Look-ups in named tables: a row name and a column name give one cell, copied from the table.

Pum
         Bup  Tubo  Noru  Tude  Bem  Mugo  Tetiden
Nulagi     5    37    33   -30  -18    -5      -18
Medisir   13    47     9   -65   -9    15      -10
Zimivel   -5    43   -12    54   15    39        0
Garatir   14    28    11   -23    5    88       12
Femo      37     5     0     3    6    -5       16
Dipi       0     1   -19    40   18     9       -9
Zivanu    29   -37   -20    42    7   -11       20
Deninus    4     0   -22    58   13    35       26
Mivu      28     3     8    -6    1    -4        2
Risu       4     1    18    16   37    17      -13
Zepape   -16    24    26   -47   11    34      -17
Gok       24   -10    29   -32  -12   -30        2
Sudazu    15   -13   -14    70   20   -27        9

Noru of Garatir = 11
Bem of Garatir = 5
Tude of Zivanu = 42
Mugo of Zepape = 34
Mugo of Gok = -30
Bup of Deninus = 4
Bem of Medisir = -9
Tude of Deninus = 58
Bem of Zepape = 11
Bup of Sudazu = 15
Tubo of Mivu = 3
Bup of Risu = 4

Remez:
|  | Guzam | Zusi | Viriva | Tiga | Nor | Rer | Vipiz | Pag | Gogiv | Rufo |
|---|---|---|---|---|---|---|---|---|---|---|
| Sapu | 369 | -575 | 68 | 452 | -414 | 610 | -325 | 264 | 397 | -238 |
| Fele | -16 | 363 | 392 | 274 | 306 | -174 | 808 | 637 | 360 | -496 |
| Doz | -211 | -100 | -120 | 306 | -129 | 543 | 107 | 37 | 315 | -677 |
| Melopi | -411 | 184 | -67 | 199 | 174 | -668 | -465 | -216 | 102 | 101 |
| Ninub | 363 | 681 | 652 | 418 | 185 | 167 | -83 | 75 | 215 | -444 |
| Dutato | 735 | -149 | 450 | 530 | -260 | -278 | -438 | -92 | -540 | 6 |
| Zeva | 220 | -45 | 136 | -796 | -462 | -218 | 547 | -271 | 278 | -231 |
| Gizam | -194 | -118 | -459 | 152 | 65 | -387 | 167 | 137 | -518 | -4 |
| Beliveg | 382 | 160 | 154 | -363 | 592 | -389 | 397 | 71 | -12 | -155 |
| Pevu | 130 | 284 | 105 | 392 | 742 | -146 | -187 | 24 | 186 | -92 |
| Babuna | 411 | -225 | 303 | -660 | -490 | -543 | -392 | 123 | 494 | 246 |
| Rik | 167 | 559 | -20 | -71 | 375 | 233 | -174 | -297 | -305 | 24 |

Gizam, Pag: 137
Zeva, Pag: -271
Doz, Rer: 543
Pevu, Pag: 24
Pevu, Tiga: 392
Sapu, Pag: 264
Sapu, Zusi: -575
Dutato, Guzam: 735
Rik, Zusi: 559
Doz, Viriva: -120
Dutato, Zusi: -149
Gizam, Guzam: -194
Pevu, Viriva: 105
Zeva, Rer: -218
Fele, Rufo: -496
Rik, Vipiz: -174

Rof:
          Sot  Redam  Razir   Kan   Vut
Losolo   0.24   0.63   0.27  0.57  0.01
Mel      0.35   0.56   0.55  0.82  0.34
Tukipam  0.71   0.69   0.88  0.69  0.75

Losolo, Sot => 0.24
Mel, Razir => 0.55
Mel, Sot => 0.35
Losolo, Razir => 0.27
Losolo, Vut => 0.01
Tukipam, Sot => 0.71
Mel, Vut => 0.34
Tukipam, Kan => 0.69
Losolo, Redam => 0.63
Mel, Kan => 0.82
Tukipam, Razir => 0.88
Losolo, Kan => 0.57
Tukipam, Vut => 0.75
Mel, Redam => 0.56

Laz =
,Bir,Gobun,Nir,Darenu,Lifefeb,Diropo,Dotop,Sogeb
Ger,631,530,603,526,660,658,495,662
Namaza,576,991,514,675,64,50,831,150
Nuno,638,452,728,862,692,696,685,682

Gobun of Ger = 530
Dotop of Namaza = 831
Nir of Namaza = 514
Bir of Nuno = 638
Lifefeb of Namaza = 64
Darenu of Nuno = 862
Dotop of Nuno = 685
Nir of Nuno = 728
Sogeb of Nuno = 682
Lifefeb of Nuno = 692
Dotop of Ger = 495
Gobun of Nuno = 452

Vuz
columns: Zafit, Viz, Zan, Zoto
Siveril: [144, 107, 120, 64]
Dis: [67, 128, 114, 160]
Vaka: [167, 47, 29, 66]
Vasan: [41, 136, 161, 155]
Milepib: [197, 86, 34, 71]
Peze: [5, 76, 95, 185]
Vuk: [230, 120, 85, 36]

Milepib, Zoto => 71
Vaka, Viz => 47
Peze, Zoto => 185
Vaka, Zan => 29
Peze, Zan => 95
Vasan, Viz => 136
Which row has the largest Zan? Vasan

Tuk =
	Ger	Tob	Lun	Far	Fonibi	Nuzarav	Bebili	Buvene
Gebik	141	196	164	100	158	187	176	66
Bar	151	185	144	90	118	174	197	31
Legu	146	193	146	99	140	182	186	55
Difog	140	175	183	129	178	128	132	168

Difog, Ger -> 140
Bar, Bebili -> 197
Bar, Ger -> 151
Gebik, Fonibi -> 158
Gebik, Lun -> 164
Legu, Ger -> 146
Gebik, Tob -> 196
Bar, Lun -> 144
Gebik, Far -> 100
Difog, Bebili -> 132
Legu, Bebili -> 186
Legu, Fonibi -> 140
Difog, Lun -> 183
Difog, Fonibi -> 178
Bar, Tob -> 185
Legu, Nuzarav -> 182
Gebik, Ger -> 141
Bar, Fonibi -> 118
Difog, Tob -> 175
Row with the largest Bebili: Bar

Pizu:
fields: Melepot, Nibev, Dobizod, Beg, Bivuzir, Fulot
Tiz: [-72.7, 53.5, 12.3, 35.4, 30.1, 15.7]
Liv: [-49.4, 29.3, -46.8, 44.6, 39.7, -25.7]
Nin: [-79.7, 74.1, 55.9, 39.7, 34.5, 25.6]

What is the Beg of Nin in Pizu? 39.7
What is the Bivuzir of Liv in Pizu? 39.7
What is the Beg of Liv in Pizu? 44.6
What is the Fulot of Tiz in Pizu? 15.7
What is the Bivuzir of Tiz in Pizu? 30.1
What is the Dobizod of Liv in Pizu? -46.8
What is the Beg of Tiz in Pizu? 35.4
What is the Melepot of Liv in Pizu? -49.4
What is the Melepot of Tiz in Pizu? -72.7
What is the Nibev of Liv in Pizu? 29.3
What is the Dobizod of Tiz in Pizu? 12.3
What is the Nibev of Tiz in Pizu? 53.5
What is the Dobizod of Nin in Pizu? 55.9
What is the Melepot of Nin in Pizu? -79.7
What is the Bivuzir of Nin in Pizu? 34.5

Niz:
|  | Piz | Lenus | Tubozu | Feperor | Pas | Fenota | Faba | Zop | Kapamu |
|---|---|---|---|---|---|---|---|---|---|
| Lozozin | -32.0 | -37.9 | -17.9 | -5.7 | -48.1 | -22.7 | 20.3 | -19.1 | 28.9 |
| Nop | 17.1 | 6.1 | 12.7 | -29.3 | 12.2 | 9.2 | -26.6 | -41.1 | -47.8 |
| Fis | -53.5 | 7.5 | -32.2 | -14.0 | -7.5 | -12.6 | -21.9 | 21.4 | -53.3 |
| Tav | 5.2 | 15.3 | -3.3 | -6.6 | -15.3 | 13.2 | -19.2 | -55.3 | -40.2 |
| Sut | -32.6 | -8.1 | -18.0 | 10.2 | -35.3 | -22.0 | 8.3 | 52.0 | -14.3 |

Tav, Faba => -19.2
Fis, Fenota => -12.6
Lozozin, Piz => -32.0
Tav, Piz => 5.2
Nop, Tubozu => 12.7
Lozozin, Lenus => -37.9
Tav, Pas => -15.3
Fis, Zop => 21.4
Sut, Kapamu => -14.3
Sut, Lenus => -8.1
Nop, Kapamu => -47.8
Tav, Tubozu => -3.3
Tav, Feperor => -6.6
Nop, Lenus => 6.1
Row with the largest Pas: Nop

